R: rows in 3 groups, each row roughly a mix of its group's directions (some rows in no group):
R (114 x 10):
[[ 18  -4   3   2  27 -19 -37  18 -30  12]
 [-17  -8 -14 -36  20  14 -34   4 -16  17]
 [ 16  39   9 -32  31   2  16  -7  -6  -3]
 [-11   7  -2  28  30   7  22  25   8 -33]
 [-36  11  -5   9  32   7  18 -20  15 -26]
 [  3  -9  47  17 -22   0  28  -5   1 -17]
 [  6  49  -1  10  29  17   1   7   3  22]
 [  5 -31  -7 -32 -35  -1  -5   8   2  28]
 [ 17 -27   0   6 -49   2   8 -10  19  13]
 [-29   9 -24  20   4   3   5  33   6  34]
 [-18  15   9 -32  29  21 -25   5 -20  15]
 [ -7 -14   8 -21 -22  21 -39 -17 -10  24]
 [ 24 -20  13 -15 -19  -9 -37 -31  -3   6]
 [ 12 -17  -4  28 -35   0  35 -10  18 -11]
 [ 16   2  -2 -26 -18 -17 -35  34 -14   1]
 [ -9  24  22  -8  44   5 -21 -13  -3  19]
 [ -1 -25  26  30 -36 -18  16   0   6  -5]
 [ 17  34  14 -22  31   4  15  17  24  -1]
 [  8  -6 -18 -44 -22   4  15   5  11  31]
 [-11 -25   1  12 -45 -22 -11  10 -12  21]
 [-23  11  30  -7  42  -9   0  -6 -22 -16]
 [-21  12 -11 -19  13 -12  -7  38 -17  33]
 [-28 -28   9  22 -32  -6   3  14 -11 -26]
 [-29 -23  -4  -6 -20  -3 -20  31 -30  -9]
 [ 38 -13   9   8 -28  -9 -39  -9   4   0]
 [ 19 -18  -6  35 -20 -21  12 -10   1  34]
 [-12  13 -12 -13  -3  -4  43  40  -6  10]
 [ -2 -25   1  -8 -45 -21 -14   3 -13  26]
 [ -3  29   6 -37 -15   3  32 -11 -19  13]
 [ -1 -11 -30 -24 -19 -19 -34   2 -18  20]
 [-25  20   0   0 -11  -6  21  22 -40  22]
 [ 21 -28  11   4 -23 -14 -39 -23   9   2]
 [-24 -40 -21  17 -14  -7 -19  -3 -24  -9]
 [ 24 -18 -22  -2 -31 -19  20   7  -1 -32]
 [ 14  12  13  26   6 -52   1 -10  12  -6]
 [-22  -3  22  38  16 -16  23   9  -7 -24]
 [-41 -36   9  10  12  12  -2  -1 -27  -7]
 [  4  24 -26 -34  17  -6 -12  21  -6  29]
 [ -8 -33  -4  24 -15 -24 -32  17 -10  12]
 [-12  43  -1  -6  35   9  27   6   5  -5]
 [ 27  30  10 -33  34  -1  -5  -9   1 -10]
 [ 43  22 -14 -23  17 -11 -12  -6   8  23]
 [-14   3 -17 -26  -6   2 -19  41 -14  27]
 [ 14 -22   6   2 -30 -14 -40 -18   1  22]
 [-22 -23  19  14 -24  -5 -37  -3  -7  25]
 [-11 -24   1  48 -20 -21   7  -7  -1 -16]
 [-33  15 -12 -28  28  14 -15  20 -13  13]
 [ 43   5  -1   6  -5  19 -26  19  12 -26]
 [-11 -30  -4  32 -22 -25   5  -9 -16 -24]
 [-23 -11  28  17 -15  27  32  -4   1 -23]
 [ -1  -1  13  39  -6 -13  43   5   3 -20]
 [ 28  -3   2 -30 -26  16 -27 -25  15   4]
 [ -6 -19   3 -10 -39  13 -33  27 -13  -6]
 [ 43 -15   1  -4 -15  10 -15 -29   1 -26]
 [-15 -10  28  41   6  -5  31   7   5 -19]
 [  9   8 -14  27  19  14  34  35  11   5]
 [ 12 -22  15  15 -54 -12  -6  -2   4   6]
 [-28 -20   8  17 -14  19  44   3  -8  -8]
 [ -5  24  -3 -34  33  -5 -14  20 -14  22]
 [ 14 -38 -15 -13 -32  -8 -20 -10  23   6]
 [-27 -19  -9  34 -14  -2  22  31   5 -14]
 [-29 -40  -8  26 -13 -16 -18   0 -15   2]
 [-23   3 -11  13  -4   9  42  36 -15  -4]
 [ 25  26 -30 -42  11  -2  -7   7   5   8]
 [-12   4 -26   6 -15 -16   8  33   6  41]
 [-29 -19 -11  34 -28   0 -17   4   4  25]
 [ 25 -10   8  22 -34 -11  27 -12  22 -19]
 [ 19   0 -25   1   8  41  19  23  23   9]
 [-46  22   1 -18   8 -15  22 -14 -18  -2]
 [ 12  28 -12 -27  36   9  23  19   9   5]
 [-13 -28 -24 -17 -13   5 -41 -11 -13  14]
 [ 21  24 -18 -35  32   0 -18  -1   0  19]
 [-21  19  -8 -31  36   6 -18  16 -14  15]
 [  7  16  13   7  37   0  18   4   5 -44]
 [-14   0  14  32 -38 -14 -22 -17   5  18]
 [ -2   6  36   3  30   4 -21 -31  -7 -22]
 [-14   5  24 -28  17  42  -8  -7 -20  10]
 [ 22   5   1 -39 -26  26 -13 -13   2  22]
 [ -5   8  -1 -10  15   9  43   4  24 -36]
 [ 26  -7 -20  16 -41 -18   6   7  26  -5]
 [ 19  20  -8 -28  16  -2 -33  11  -4  33]
 [-10  16 -13  10  -9   4 -10  18  24  50]
 [-34  10  12  18  43   0   3  20 -13   0]
 [ -6  38   4  -7  35   3  31   8   5 -17]
 [ -5  14 -14   4  52  19  13  13   5 -20]
 [  5  -9  25  17  25   5  20  -7   1 -46]
 [-17  13 -21 -32  27   7 -31  14 -11  16]
 [  2 -27   1  -9 -48  -3 -15 -17 -10  21]
 [ -8 -23   5  32  -8 -17  30  -5  -7 -35]
 [ 19  -2  12  20  -5   6  27 -23  14 -42]
 [-20 -14 -26   5  -6   6 -19  19 -15  44]
 [ 27  -6  29 -17 -42   6  -1 -20   8  -6]
 [ -7  35  -4 -12  45   7   9 -15  20   3]
 [-30 -45  -7   8 -20   1  -2   0 -26   7]
 [ 26 -10  11   7 -13   7  11 -29  11 -44]
 [-12 -16  -3  16 -15  14  42 -11   8 -34]
 [ 23  12  -9 -14  42  21  17  11  14 -21]
 [-15  23 -20 -22  42  -4  -3   8  -4  27]
 [ 22  -1  32   4  13   7  -9 -38  -1 -30]
 [-27  -4 -18  25   8 -17 -10  36   8  26]
 [ 12  12 -28 -42  16  16 -25  -4   3  13]
 [-45  16 -12  -5   9  18  10 -19 -27  13]
 [ 17  33 -29 -23  26  -5 -17   8  15   9]
 [ -2  31  12  -6  -9  -4  49   9  17 -13]
 [  3  17  32  -8  22  21  16 -23   8 -32]
 [  4 -33  -8   0 -44   7  10 -21 -20 -10]
 [ 24  -9   9  23 -32  -9  20 -20  16 -26]
 [ 13 -17  25  -2 -10  29  36  -2  30  -3]
 [ 27  28  11  17 -24  -9  -2   3  32  24]
 [-32  -1   8  35 -16   0  28   6   1 -28]
 [ 33  -2  17   5  27   8 -14 -18   8 -38]
 [  1  24 -12   4 -10  -2 -11  20   6  53]
 [ 22  -2  21  10   9   3   9 -15  16 -51]
 [ -7  30  31  -3  43 -13  -8  -9  -1   8]]
one row of each group, then the others: which group is each in?
[-35  -2 -28  10  -9  18   8  18  -6  36]
<110>
[ -7  15   6 -37  41  17   2   1 -24  -2]
<24>
[ -2 -19 -33 -30 -13   0 -34  -6 -13  16]
<97>

[  5   3  27   5   5  26  35 -23   8 -30]
<24>
[ 29 -11  30  -3 -29  -8   1 -23  -5 -28]
<110>
[-20  17 -16   8  46  -8  -6 -29  13  -4]
<24>
[-26 -32   4  24 -32  14 -25   1  -6  -3]
<24>
[-15  13  -1  -4 -11 -23 -19  27 -20  41]
<97>
[ 32  12 -23 -31  13  -2 -12  -7  33  -9]
<97>
[ 17 -26  -2  17 -39  19  22 -14   7 -18]
<24>
[-11 -17  11   9 -27 -26 -20  33 -24   9]
<24>
[-45 -15  10  29 -15  14  15  12  -2  14]
<24>
[-10 -22  18  44 -18 -11  27 -12  -1   2]
<24>
[-22  23  -1   1  43   1  23   9  -5 -26]
<110>
